[[-62 -23  20  11 -71 -16]
 [-50 -31  -6  30 -55  12]
 [ 49   7 -34 -13  61  27]
 [-36 -32 -17  30 -40  23]]
=>
[[ 49   7 -34 -13  61  27]
 [-36 -32 -17  30 -40  23]
 [-50 -31  -6  30 -55  12]
 [-62 -23  20  11 -71 -16]]

[[ -1 -42  42   0  58 -43  11]
 [-68 -24   2 -56  44   3 -30]
 [-71 -49  20 -19 -68  21 -32]
 [-11  66  -8 -20  13 -60 -19]
 [ 40  20  30   6 -21  -2  28]
 [-69 -24 -30   8  41   8  39]
 [  4  53 -58  51   1 -68 -36]]
=>
[[ 40  20  30   6 -21  -2  28]
 [  4  53 -58  51   1 -68 -36]
 [ -1 -42  42   0  58 -43  11]
 [-11  66  -8 -20  13 -60 -19]
 [-68 -24   2 -56  44   3 -30]
 [-69 -24 -30   8  41   8  39]
 [-71 -49  20 -19 -68  21 -32]]

[[ 38  34  30  71 -36  -4]
 [ 81  25 -21  46 -16 -40]
 [ 78  18 -36  48  -3  56]
 [ 51  39  -2  71 -25  55]
 [ 52 -35  68   8 -35  50]
 [  3   1 -43  84  30  49]
 [ 50 -76 -17  13  32   7]]
=>
[[ 81  25 -21  46 -16 -40]
 [ 78  18 -36  48  -3  56]
 [ 52 -35  68   8 -35  50]
 [ 51  39  -2  71 -25  55]
 [ 50 -76 -17  13  32   7]
 [ 38  34  30  71 -36  -4]
 [  3   1 -43  84  30  49]]

[[ 24 -12  78 -83  29 -64  57]
 [ 33   8  31 -66  59 -78  51]]
=>
[[ 33   8  31 -66  59 -78  51]
 [ 24 -12  78 -83  29 -64  57]]

[[-45  77  -4 -42 -28  85 -76  -1  23  64 -26   0   3   5  46  35]
 [ 21 -30 -29   7 -89 -28 -22  22  39  18  13  32 -16  44  39 -88]
 [ 16   6  24   8 -36 -31 -66  21  34  -4 -24  72 -15 -52  45  30]
 [ -8 -21  73  58 -10  63  24  12 -92 -24 -33  12  38 -16  16 -26]]
=>
[[ 21 -30 -29   7 -89 -28 -22  22  39  18  13  32 -16  44  39 -88]
 [ 16   6  24   8 -36 -31 -66  21  34  -4 -24  72 -15 -52  45  30]
 [ -8 -21  73  58 -10  63  24  12 -92 -24 -33  12  38 -16  16 -26]
 [-45  77  -4 -42 -28  85 -76  -1  23  64 -26   0   3   5  46  35]]

[[ 51   8  23  16  28 -63 -30  25 -17 -51   8  -4  26 -23]
 [-45 -17 -22 -31  -4 -15 -22 -32   8 -25 -40   0 -10 -15]
 [  0  66  39  44  53  -4  24 -62 -62 -62  15  27 -42  -7]
 [ 14 -24  13   9  -4 -42 -29   1   7 -49  13  -5  43   2]]
=>
[[ 51   8  23  16  28 -63 -30  25 -17 -51   8  -4  26 -23]
 [ 14 -24  13   9  -4 -42 -29   1   7 -49  13  -5  43   2]
 [  0  66  39  44  53  -4  24 -62 -62 -62  15  27 -42  -7]
 [-45 -17 -22 -31  -4 -15 -22 -32   8 -25 -40   0 -10 -15]]
